In the data rows, the value 500 means zero.
Here are some points, each followed by its number:
[517 484 465 494 566 491 535 444 492 474 506 449 498 441 504 426 447 438 468 603 526 576 486 462 546 435 506 416 448 470 399 507 511 438 466 495 466 513 542 419 379 561 407 373 522 436 521 556 589 426 508 468 517 575 445 493 532 487 456 371 556 484 507 474] 0
[518 522 464 406 564 570 482 404 329 548 482 531 464 504 517 442 444 530 581 458 478 689 446 416 514 502 579 542 478 534 404 462 642 521 441 607 553 399 530 542 527 371 610 512 535 381 409 446 582 437 472 491 492 445 497 475 544 376 520 644 494 550 612 527] 1
[229 531 429 351 319 676 613 798 386 706 665 466 763 481 626 493 724 826 432 515 355   0 643 716 394 469 149 838 664 624 999 655 262 181 406 362 644 376 560 237 866 511 459 431 515 568 274 351 652 538 454 731 447 612 831 351 363 998 497  17 512 470 387 420] 2
[472 623 335 409 453 630 667 815 238 600 714 400 590 617 521 553 664 729 443 388 226 293 502 623 469 428 256 837 657 562 765 581 421 326 287 471 556 184 663 403 885 517 696 607 469 526 266 433 732 613 469 837 425 615 632 380 396 702 440 437 337 526 496 439] 3
[722 262 843 674 450 230 287 289 999  25 432 570 573 421 509 179 429 186 546 628 999 434 394 412 416 305 643  61 335 662 413 385 482 754 966 496 560 971 195 390 245 712   0 154 413 643 999 621 339 205 663  34 853 220 291 875 652 622 383 181 893 354 368 646] 4
[374 580 379 347 341 678 633 840 263 692 676 415 724 474 574 516 854 791 431 380 314  27 558 645 505 358 180 961 671 669 999 684 298 202 287 304 622 260 496 249 994 569 566 588 468 552 258 405 740 587 472 816 466 707 648 419 498 503 496 481 527 491 504 503] 5
[459 768 251 166 519 731 606 718   0 999 470 564 357 890 464 933 556 563 767  57   0 511 537 676 492 862 445 955 729 209 339 733 554 382 278 487 529   8 726 999 803 214 999 999 408 437   0 282 431 828 515 999 350 753 613   0 437 180 647 953   0 771 589 543] 6
[406 159 711 786 214 306 559 306 999 137 579 584 750 160 436  64 315 476 392 999 999 331 587 364 488 362 448  43 187 720 626 415 292 715 868 546 635 999 345 214   0 843   0   0 330 496 999 676 432 266 456   4 771 326 488 969 570 923 462 481 527 491 504 503] 7
[452 505 457 534 504 513 631 499 489 409 608 515 535 448 532 434 439 494 405 541 566 440 556 424 506 459 400 463 494 533 539 509 490 482 505 576 541 475 472 460 405 481 390 424 435 507 568 523 525 528 362 435 518 519 438 593 493 579 440 404 587 462 487 487] 8
[669 518 508 507 800 391 283 160 569 605 312 603 317 339 387 466 218 314 842 533 701 999 387 461 599 694 959 146 377 251   0 465 922 649 664 694 335 572 444 882 303 285 760 579 657 368 287 478 194 433 615 275 453 243 494 512 498 503 496 481 527 491 504 503] 9
[458 307 548 714 462 454 469 297 788 226 443 581 643 217 512 277 394 503 458 759 866 561 477 358 562 383 548 189 303 568 408 391 448 583 733 539 553 818 459 383 210 656 166 194 527 364 768 617 462 386 534 180 599 396 470 809 562 713 453 256 854 406 518 356] 10
[377 278 688 693 292 467 545 343 868 210 633 576 744 265 332 271 443 446 318 848 957 307 533 314 528 343 473 154 185 666 703 450 273 676 662 467 600 995 380 194   0 813   0  59 346 521 999 502 505 493 501 494 510 492 494 512 498 503 496 481 527 491 504 503] 11
[697 518 601 589 565 380 413 507 709 270 455 425 417 418 590 406 520 503 385 498 561 461 413 562 535 558 588 408 666 580 523 374 432 532 522 459 389 586 412 469 540 528 358 482 543 561 665 473 397 436 453 275 509 507 406 512 537 543 381 422 560 493 357 625] 12
[403 614 329 346 384 664 696 733 188 694 633 362 565 653 600 580 638 660 442 315 171 345 603 614 490 528 240 927 630 500 704 531 373 289 334 460 531 202 631 447 788 440 631 568 539 594 499 502 505 493 501 494 510 492 494 512 498 503 496 481 527 491 504 503] 13
[523 582 458 370 568 551 486 481 427 527 492 476 494 470 490 534 424 530 582 443 440 565 503 499 418 556 597 509 533 465 397 437 596 435 413 567 431 363 521 553 484 411 636 548 599 439 417 467 546 527 493 439 432 527 458 452 526 371 587 629 461 539 520 476] 14
[348 722 320 217 505 727 555 751   0 908 495 478 345 768 461 820 596 580 639 219  17 476 577 667 459 750 448 995 629 276 459 664 595 294 327 517 594  65 733 828 864 337 958 892 499 501 499 502 505 493 501 494 510 492 494 512 498 503 496 481 527 491 504 503] 15
[567 526 483 544 584 491 422 296 469 510 362 517 444 417 509 399 311 532 569 521 500 714 458 421 465 493 649 389 447 442 319 470 632 548 474 586 440 469 512 560 431 486 562 480 538 346 482 492 465 464 476 462 502 435 422 579 462 297 532 602 511 518 416 556] 16
[488 410 498 640 547 441 477 335 620 375 491 508 537 348 489 331 375 499 519 646 607 529 450 450 480 471 539 346 407 492 428 496 524 569 544 543 438 638 411 494 353 538 358 341 491 461 667 489 442 497 487 255 559 405 404 632 600 524 385 357 714 508 526 496] 17
[448 429 532 493 368 472 517 449 521 470 585 467 530 418 541 419 447 519 498 640 537 525 503 456 499 438 474 442 467 447 474 537 499 470 492 498 516 509 495 495 500 513 493 495 499 501 499 502 505 493 501 494 510 492 494 512 498 503 496 481 527 491 504 503] 18
[449 430 395 515 470 526 596 466 469 432 592 446 579 406 520 424 480 542 403 516 504 483 467 382 512 374 483 450 506 565 551 519 414 485 374 471 537 554 496 495 500 513 493 495 499 501 499 502 505 493 501 494 510 492 494 512 498 503 496 481 527 491 504 503] 19
[434 451 441 537 412 543 613 557 489 469 600 423 515 522 553 370 469 564 336 519 479 428 580 432 546 397 303 610 479 562 677 535 419 411 411 495 566 458 510 333 513 518 365 379 445 569 592 504 640 509 328 546 549 532 470 671 526 757 500 321 514 536 572 451] 20
Which three points above are nearest to each new point by angle, seen from the average point of the numbered points? Their numbers follow each, nearest first.
[528 634 309 298 586 613 535 589 111 735 502 481 356 701 487 678 482 469 591 286 250 569 585 637 515 590 538 810 593 237 357 616 631 324 365 490 454 208 605 724 681 263 929 717 564 492 138 400 566 621 390 830 315 574 518 258 494 192 597 856 152 599 574 531] 6 14 15
[425 468 504 550 518 551 627 358 603 403 519 542 579 339 529 452 452 527 515 618 565 582 578 487 538 439 474 405 431 540 542 512 499 530 465 565 507 598 509 401 436 519 405 415 464 498 685 516 457 513 532 366 557 494 453 653 477 611 501 409 649 433 483 384] 10 17 7
[746 537 652 566 633 547 379 648 677 222 398 303 472 450 564 475 644 524 458 388 510 224 383 649 545 443 496 462 690 720 557 343 329 590 717 448 214 710 377 420 555 523 293 421 566 630 511 518 395 372 523 335 521 624 369 431 548 679 376 384 561 484 307 623] 12 4 7
[494 618 309 360 587 546 471 594 217 586 573 411 315 601 552 662 503 520 539 414 322 602 544 562 479 630 454 684 583 435 395 562 571 382 329 552 416 194 555 603 594 351 787 659 594 477 155 501 627 522 473 710 392 605 484 367 478 360 549 621 324 586 557 488] 6 14 15
[610 616 567 499 497 447 523 699 464 382 452 447 401 530 576 529 660 663 451 502 354 321 443 603 499 468 428 658 571 587 641 442 364 414 438 491 345 398 484 457 697 522 543 549 547 643 389 541 563 420 444 540 423 670 497 485 376 650 439 467 449 421 432 558] 3 5 13
[443 729 357 395 602 611 535 705 126 646 597 349 519 623 507 736 527 481 422 348 174 511 560 446 438 493 459 772 640 513 433 501 556 378 227 482 462 197 603 491 669 496 772 633 621 484 328 481 693 561 403 803 445 696 445 329 527 368 478 659 320 563 561 490] 6 3 15
[480 617 382 380 615 641 567 571 247 605 673 478 482 605 514 590 439 480 517 380 249 533 468 549 524 491 441 659 602 505 472 513 453 346 331 468 407 207 606 475 611 470 669 670 566 474 309 466 550 610 473 670 417 583 450 367 526 411 507 537 389 626 566 535] 6 15 3
[545 489 599 584 627 450 425 293 510 506 410 590 407 416 457 401 394 429 660 549 606 662 454 356 518 510 690 360 486 372 321 473 648 567 575 575 441 615 480 574 357 449 538 505 556 426 480 452 418 475 523 297 510 359 432 562 590 378 501 561 524 500 481 438] 9 16 17
[606 431 733 670 510 367 374 458 797 284 472 559 516 507 528 423 588 393 434 482 768 458 414 455 400 358 523 256 423 568 457 371 468 603 711 449 493 732 495 495 500 513 493 495 499 501 499 502 505 493 501 494 510 492 494 512 498 503 496 481 527 491 504 503] 4 12 10
[428 452 485 504 407 506 647 564 456 445 535 409 550 532 620 449 513 528 353 487 401 415 573 446 512 432 362 512 517 539 589 501 394 439 353 486 570 337 515 298 521 512 437 403 524 513 603 515 626 500 397 554 610 619 484 636 474 612 488 399 515 497 603 412] 20 5 3
[563 598 341 341 566 612 580 664 280 605 512 515 468 567 542 530 483 495 456 381 297 575 542 572 411 554 510 616 527 362 452 517 678 426 356 576 495 307 638 549 546 422 741 685 595 456 303 486 630 485 453 494 510 492 494 512 498 503 496 481 527 491 504 503] 15 6 14
[564 509 514 546 418 494 583 661 582 404 539 380 389 449 561 491 590 628 441 342 351 301 448 628 537 423 364 675 633 608 605 460 364 446 435 466 411 370 513 372 687 473 458 570 464 655 377 441 555 524 418 541 437 522 550 489 342 664 364 385 455 441 532 503] 3 5 2
[395 869 230  84 419 760 463 708   0 999 408 583 264 905 459 933 714 488 775  27   0 523 657 801 436 999 533 999 711 140 328 741 626 336 357 485 604   0 672 999 867 189 999 999 387 455   0 265 438 864 453 999 182 799 761   0 397  72 806 999   0 749 663 469] 6 15 14
[362 408 571 634 464 492 518 500 676 427 546 594 660 456 299 512 428 456 441 754 646 467 549 462 414 492 561 234 264 551 539 388 500 625 527 383 547 801 428 423 128 711 280 495 499 501 499 502 505 493 501 494 510 492 494 512 498 503 496 481 527 491 504 503] 11 7 10
[487 678 423 402 537 544 537 629 217 622 492 509 380 648 534 647 517 493 467 312 231 622 436 536 514 512 463 632 523 448 462 531 583 299 296 564 407 234 581 550 673 441 758 655 613 479 310 513 654 583 352 725 375 661 463 349 546 300 569 754 309 547 573 540] 6 14 15
[442 548 425 431 389 551 565 543 365 492 566 437 561 562 580 514 519 540 451 497 396 552 497 498 548 452 436 634 513 534 565 574 483 365 315 518 490 366 541 407 601 455 553 450 538 533 419 484 678 569 474 498 473 526 561 626 451 505 548 390 359 500 535 440] 3 13 5
[383 798 330 103 544 634 420 708   0 999 385 504 225 879 420 999 583 480 871 150   0 648 530 751 503 954 431 969 668 153 373 733 661 457 352 524 573 153 669 999 861 183 999 961 484 486   0 279 364 859 629 999 219 692 658   0 502  90 633 999   3 776 638 593] 6 15 14
[618 483 687 683 391 448 421 603 999  94 463 329 553 431 602 332 539 553 292 495 842 205 512 545 541 220 523 344 545 707 614 363 310 617 680 392 432 823 269 329 537 661  42 307 460 738 794 596 504 284 520 215 637 493 454 737 457 793 360 284 646 318 309 598] 4 7 12
[470 422 512 576 506 479 517 319 674 389 480 527 606 320 543 328 431 520 488 672 760 513 529 373 520 429 489 300 386 491 527 491 490 566 577 567 531 647 496 403 239 641 266 287 454 462 709 546 507 491 514 277 536 408 494 733 463 629 447 286 734 478 534 396] 10 7 17
[394 642 248 240 456 659 607 705   0 805 589 414 444 795 533 767 710 622 533 246   0 406 506 666 513 670 245 924 690 477 563 621 488 143 179 488 479   6 732 634 803 369 855 756 452 485  65 398 741 638 427 999 327 734 606 192 393 403 505 635 133 616 597 472] 6 3 15
[431 898 212   0 499 723 375 706   0 999 419 449 333 868 406 992 605 563 838 140   0 534 619 737 506 999 453 999 758 107 357 820 669 364 351 467 532   0 685 999 883  97 999 999 485 518   0 290 394 887 660 999 265 775 691   0 444   0 669 999   0 773 626 573] 6 15 14
[448 303 498 632 266 488 598 426 691 347 544 493 642 410 503 410 507 488 307 678 697 336 579 437 532 391 442 422 443 632 709 448 361 530 602 452 628 703 479 218 295 658 143 250 393 574 854 685 564 464 412 328 717 365 455 771 518 772 561 158 661 401 543 403] 7 11 10
[644 405 861 841 592 279 149 167 999 215 252 779 405 485 296 488 458 130 530 700 884 666 303 416 531 527 757   0 286 600 360 257 573 939 945 461 447 999 321 480 153 794  84 326 292 617 999 647 166 338 730  95 726 199 398 726 686 408 418 456 834 407 413 672] 4 17 10
[394 402 414 601 346 453 634 553 581 283 525 489 618 513 522 524 543 464 331 465 540 266 635 482 488 327 318 495 451 626 665 557 262 443 398 399 600 524 445 263 494 592 246 345 424 590 643 596 686 444 428 407 635 524 541 680 534 639 509 310 592 480 480 470] 20 11 7
[430 660 409 304 571 597 457 570 275 598 671 445 364 644 492 611 559 446 445 428 256 627 483 469 500 470 453 741 494 376 445 503 576 367 402 471 562 266 646 548 617 437 805 677 507 512 328 535 623 554 480 654 419 564 446 450 524 353 548 720 331 577 550 489] 6 15 14
[457 441 456 542 384 499 617 521 532 340 590 490 554 445 642 449 482 538 366 472 554 461 540 515 511 344 364 533 550 578 549 482 456 450 491 505 509 546 457 319 523 579 366 388 483 565 578 600 595 553 389 532 602 479 504 699 501 619 534 371 589 511 585 392] 20 8 7
[636 506 408 398 482 553 379 584 660 449 455 504 474 440 587 408 597 553 469 586 497 409 414 533 435 485 475 608 606 622 666 422 521 369 556 507 371 563 434 462 606 571 380 686 648 535 407 501 411 469 615 494 480 535 499 380 441 597 422 380 448 450 371 578] 12 2 5
[548 542 412 475 513 537 506 477 339 543 572 483 495 557 591 511 463 435 460 429 315 560 436 431 472 464 409 630 566 424 460 510 593 422 359 518 467 373 549 458 539 436 704 593 556 468 445 535 662 571 492 575 508 638 457 464 505 472 513 603 428 567 534 538] 6 14 15
[393 942 192   0 588 683 406 823   0 999 412 472 257 964 406 999 624 557 841  61   0 681 598 753 446 952 476 999 752 108 281 740 691 285 312 559 542   0 721 999 831  68 999 999 389 385   0 267 388 899 589 999 235 809 568   0 437  48 761 999   0 837 632 610] 6 15 14
[469 449 428 567 476 489 600 474 565 380 593 541 598 410 595 437 470 571 442 584 541 498 514 341 486 440 480 454 495 545 591 504 505 522 400 441 495 538 468 392 458 535 370 447 576 394 539 584 571 501 488 409 537 503 450 651 454 623 514 333 596 446 599 338] 10 8 7
[603 529 485 428 449 509 481 642 434 556 497 440 516 518 558 525 619 515 487 395 348 421 428 623 511 504 457 633 566 537 664 545 422 316 479 513 443 369 430 444 759 523 565 578 550 558 444 449 558 499 527 563 425 591 578 388 526 572 458 476 409 491 504 503] 3 5 13
